One turn moves every row onto another: examples first, then more rows asked
zan: -.05 -.12 .16 .10 .17 -.11 .00 .09 .07 .36 -.11 -.26 -.18
bufer: .14 .05 -.05 -.04 .17 .07 -.01 .09 .04 .18 -.31 -.18 -.29
Punu: -.14 -.16 .02 -.26 -.06 -.11 -.11 -.06 -.02 -.14 .06 -.29 .01
kebog: -.07 .20 .16 -.04 .14 -.12 .19 .15 -.08 .25 .21 -.08 -.02
bazir: .02 .33 -.02 .00 .12 .13 .07 .07 -.03 .08 -.01 .01 -.31
rimu: -.10 -.19 .40 -.05 -.02 -.02 -.03 .01 -.01 .15 .02 -.27 -.20
lini: -.16 .00 .02 .13 .01 -.08 -.21 .03 -.12 -.07 .09 .21 .23
Nitat: -.03 .09 .03 .00 -.13 -.28 .14 -.03 -.04 -.25 -.11 .12 .15
Mumi: -.12 .14 .40 .08 -.07 .14 -.04 .01 -.14 .15 .06 .09 -.18
Ledo: -.13 .07 .34 .19 .10 .02 -.06 .13 .15 -.09 .11 .16 -.07
tivir: -.13 -.16 .06 -.17 -.02 .08 -.02 .06 .12 .04 -.31 -.21 -.30
komu: -.04 .25 .10 -.03 .09 .00 -.12 -.16 .07 -.21 -.21 .09 -.22
milif: -.01 -.07 .15 .13 -.11 -.29 .11 .13 -.01 -.13 -.10 .12 .23
tila: .05 .13 -.11 -.14 .18 -.09 .06 .19 .00 .21 -.37 -.13 -.08
lom: .19 -.03 -.03 -.10 -.18 -.18 .19 -.08 -.02 -.17 -.16 .02 .14
vedan: -.19 .15 .18 .16 .14 -.05 .07 .06 -.01 .26 .18 -.05 -.21
Zus: .13 -.25 -.18 -.16 -.05 .01 -.11 -.11 -.01 -.04 -.08 -.10 .15
vuf: .21 -.18 .10 .02 -.15 -.18 .16 .08 .01 -.05 -.16 .03 .25
Gom: .03 -.29 .30 .09 -.01 .06 .06 .01 .24 .21 .01 -.05 .01
Tapu: .07 .37 -.01 -.08 .15 .03 .09 .21 -.11 .14 -.07 .05 -.09
legu: .14 -.11 .04 -.13 -.02 .05 .00 -.27 .17 .10 -.31 -.11 -.12
Nuled: -.05 .05 .07 .06 -.15 .16 -.19 .13 -.12 .15 -.17 .26 .18
zanod: .16 -.03 .26 -.11 -.13 .06 -.14 -.07 -.23 .09 .13 -.07 .16
zik: -.09 .06 -.24 -.08 -.04 -.02 -.15 -.14 -.07 -.19 -.07 .12 .10
forir: -.34 -.08 -.16 -.10 -.09 -.01 -.14 .14 .11 -.09 -.24 .04 .05
nemi: .07 -.31 .09 .06 -.01 -.05 -.17 .06 -.06 .07 .09 -.01 .28
bib: -.14 .18 .07 -.04 -.08 .23 -.04 .07 .00 .03 -.28 .13 -.28
levig: -.10 -.05 .06 -.09 .16 -.24 .15 .13 .04 .34 -.08 -.26 -.03

lom turns into -> Nitat
Tapu turns into -> kebog
Now these:
Punu turns into -> forir
komu turns into -> Ledo
bufer turns into -> bazir
Zus turns into -> zik
Mumi turns into -> rimu

